In the rows, 128 means zero.
One turn moves every row onto another: examples first, then more rows asked
Danod: [122 116 100 112 182 114 155  85 146 125 125 142 115 124 125  96 120 154
 141 150 111 151 135]
rakul: [139 149 112  89 156 113 134 119 134 127 118 131 108 144 132 125 135 119
 147 142 130 156 117]
bup: [132 124 103 115 187 115 158  86 137 118 127 133 118 124 130  97 114 154
 148 141 107 153 132]
rap: [152 134 110 126 140 142 133 117 123 134 125 103 125 112 125  84 130 144
 124 123  80 116 140]
rada: [143 131 107 118 152 151 133 122 136 123 123  92 106 100 107  93 116 140
 130 134  85 130 132]
zevaf: [143 150 114  89 155 111 134 117 129 128 118 131 110 145 139 123 135 120
 148 138 127 154 118]
vav: [114 115 110 113 148 150 155  95 140 115 130 142 105 148 145 110 132 165
 151 143 117 155 129]
kos: [138 124 105 113 178 111 157  79 131 124 126 142 123 128 143  94 119 158
 145 136 106 148 136]
mado: [155 154 113 107 131 151 122 113 118 135 141 132 126 129 112 101 141 139
 117 142 113 126 117]
faril: [116 128 130  90 148 121 135 130 143 105 105 127 111 129 160 112 112 137
 125 148 106 141 150]
Fako: [144 121 112 110 122 140 125 101 129 147 117 122 109 111 133  86 136 148
 112 135  88 117 146]
nas: [147 150 111 106 132 151 121 117 125 136 141 134 121 128 104 101 142 136
 114 150 115 127 115]
razag: [120 120 112 115 149 149 158  95 134 113 130 140 108 149 151 109 130 167
 154 136 115 154 129]
Letep: [128 117 104 112 136 147 126 115 147 141 119 113  98 104 105  90 129 140
 115 151  91 125 140]
Varat: [112 117 109 115 154 151 157 101 142 110 130 136 104 145 140 110 128 164
 154 142 116 158 126]
nov: [131 120 105 123 138 142 129 122 142 142 122 112 113 109 106  84 136 139
 114 145  87 119 141]
zukug: [159 136 114 117 138 145 132 107 118 131 123 101 117 109 135  89 122 149
 127 119  81 122 139]
bukab: [115 130 129  92 153 122 135 133 143 102 105 124 110 127 157 113 110 135
 128 148 106 143 148]
valo: [156 158 113 111 139 153 125 119 117 129 143 124 126 126 107 103 135 136
 123 140 113 129 112]
Dakeg: [120 131 131  92 149 120 135 129 138 103 106 125 114 129 164 111 111 138
 128 143 104 141 149]
nefu: [119 121 110 116 155 150 159  98 136 108 131 133 108 146 146 111 127 165
 156 136 114 158 126]
vub: [142 147 114  87 150 110 133 114 131 132 117 136 109 147 140 122 138 122
 144 140 129 152 120]
zub: [148 154 110 109 140 154 123 122 126 130 143 125 121 125  98 104 136 135
 120 149 114 131 112]
Vefe: [140 131 105 128 149 146 133 127 135 129 125  97 118 106 106  86 126 139
 124 135  82 123 136]
Nepi: [142 125 109 122 129 139 129 114 130 146 121 118 120 114 125  82 139 145
 113 135  84 113 146]
natof: [127 116 103 109 173 112 153  77 138 131 124 150 118 127 138  93 124 157
 138 146 109 147 138]
Zak: [137 146 111  87 152 112 132 117 136 132 117 136 107 145 134 123 138 120
 144 145 130 154 119]
Sezuk: [120 133 130  93 153 121 137 132 140 100 107 121 113 127 160 113 109 136
 130 143 104 143 147]

Letep turns into Fako
bukab turns into faril
Now find these:
valo turns into zub
natof turns into kos
vav turns into razag
Zak turns into vub
nov turns into Nepi

One turn moves every row onto another: examples first, then more rows asked
kuve: [ 78 120 122 126 143 178 122 103  89  97 139 105  99]
lunog: [128 138 149 119 134 155 119 110 101 113 149 110  93]
nif: [125 130 144 120 140 150 112 115 109 107 146 110  93]
Bosa: [123 124 127 167 144 178 132  90 121 141 146 108  94]
balim: [ 97 104 137 167 129 168 120  97 113  87 116  91 100]
vuk: [ 82 124 164 146 126 179 119 112 123 125 127  86  97]
bataf: [127 127 131 169 136 178 139  93 128 133 146 101  93]
Vova: [ 85 130 162 142 126 189 119 112 124 117 123  94  92]
pive: [ 96 100 134 171 131 167 129  88 112  91 126  86  98]
Kelu: [ 85 121 120 123 138 173 125 100  83 106 143 114  96]
duv: [127 132 145 120 137 156 107 107 103  98 151 107  99]
kudo: [ 73 127 158 143 122 183 122 107 125 116 133  86 100]
funu: [119 118 125 147 130 168 130  86  98 122 151  73 127]
sudi: [118 122 125 142 136 162 126  80  90 117 149  80 127]
zogu: [120 127 127 176 140 176 136  86 114 130 150 108  94]

Kelu turns into balim
duv turns into kudo
Now find these:
Vova turns into bataf
vuk turns into Bosa
sudi turns into kuve

One turn moves every row onto another: examples first, then more rows asked
kopa: [122 117 137 100 120 122 116 144 154 146 125 125 108 119]
medu: [125 125 144 117 141 126  90 116 118 141 147 135 134 137]
rup: [115 136 127 125 137 130 102 148 133 118 153 151 139 119]
Zoga: [113 126 133 124 119 129 137 134 163 121 116 125 128 138]
lepum: [122 134 135 100 124 128  92 118 129 133 140 133 147 135]
nuteb: [126 117 130 118 115 123 156 133 102 132 132 109 123 124]
beva: [117 116 134 139 127 128 148 134 117 127 114 137  95 117]
Lakud: [118 115 130 142 125 126 147 133 116 126 113 137  98 119]
mebi: [121 107 133 154 121 122 140 117 108 135 126 135 113 126]
Tadit: [129 111 116 117 107 113 112 139 149 146 118 125 121 127]
kere: [115 115 144 114 118 118 100 117 127 118 156 140 141 138]
mekar: [112 112 156 135 132 132 146 123 115 132 135 135 101 117]
lufep: [119 133 136  99 120 128  94 119 131 128 142 133 147 134]
fafaf: [154 140 139 128  99 141 122 131 108 133 134 130 140 122]
mil: [124 134 130 129 138 135 126 133 154 144 106 121 124 138]
zeni: [127 121 134 116 123 127 154 134 101 139 132 107 119 122]
fusi: [119 143 136 139 105 124 116 156 111 106 139 135 110 139]
litog: [120 136 120 132 138 129  98 146 130 123 150 150 141 121]
Sapup: [145 142 156 112 103 147 128 135 115 125 142 131 131 116]
Namo: [126 151 140 136 125 132 109 157 105 124 134 131 102 136]

mekar turns into kere
Lakud turns into lepum
Namo turns into Sapup
Now find these:
Zoga turns into Tadit
zeni turns into rup

One turn moves every row onto another: examples first, then more rows asked
sif: [150 130  99 146 108 155 134 134 113 117 162 107 135]
diguv: [140 137 151 116 135 127 128 138 127 116 123 113 134]
zeg: [143 139 152 116 132 121 127 141 123 118 120 130 139]
zil: [154 148  90 133 109 145 121 136 140 103 160 144 138]
Kudul: [157 120  96 134 105 135 143 138 124 114 158 155 127]
toz: [149 153  96 137 109 151 114 148 126 113 156 149 149]
Metaf: [143 145 150 117 134 126 122 139 127 116 120 118 141]
dor: [159 135  96 141 110 162 130 136 114 121 155 110 137]
Palu: [139 134 152 115 134 122 132 141 125 117 123 125 133]
muf: [144 120 106 142 102 136 141 146 108 121 161 153 135]
Nalof: [140 133 146 118 138 120 134 142 125 111 123 115 133]
zubit: [147 153  94 135 112 148 112 129 127 107 164 144 141]
Zugan: [154 119 103 138 104 144 141 146 107 127 154 153 134]
goro: [138 141 145 117 138 121 127 142 130 107 124 115 137]
Tafi: [156 130  96 139 111 153 133 120 111 116 162 116 127]
pivep: [150 124 101 135 106 136 137 131 110 118 162 159 129]
fata: [137 143 150 115 135 125 124 141 130 113 124 123 137]
Zibaf: [146 135 151 118 133 125 130 137 121 120 120 117 136]
nilam: [140 153  98 142 107 147 114 145 127 108 162 142 149]
kot: [137 137 147 116 137 116 131 145 128 109 123 125 136]
kerit: [162 128  90 136 110 150 138 127 127 111 159 116 126]

sif turns into nilam
zil turns into Kudul
Now find these:
kot turns into Nalof
toz turns into Zugan
Zibaf turns into Metaf
Tafi turns into zubit
fata turns into Palu

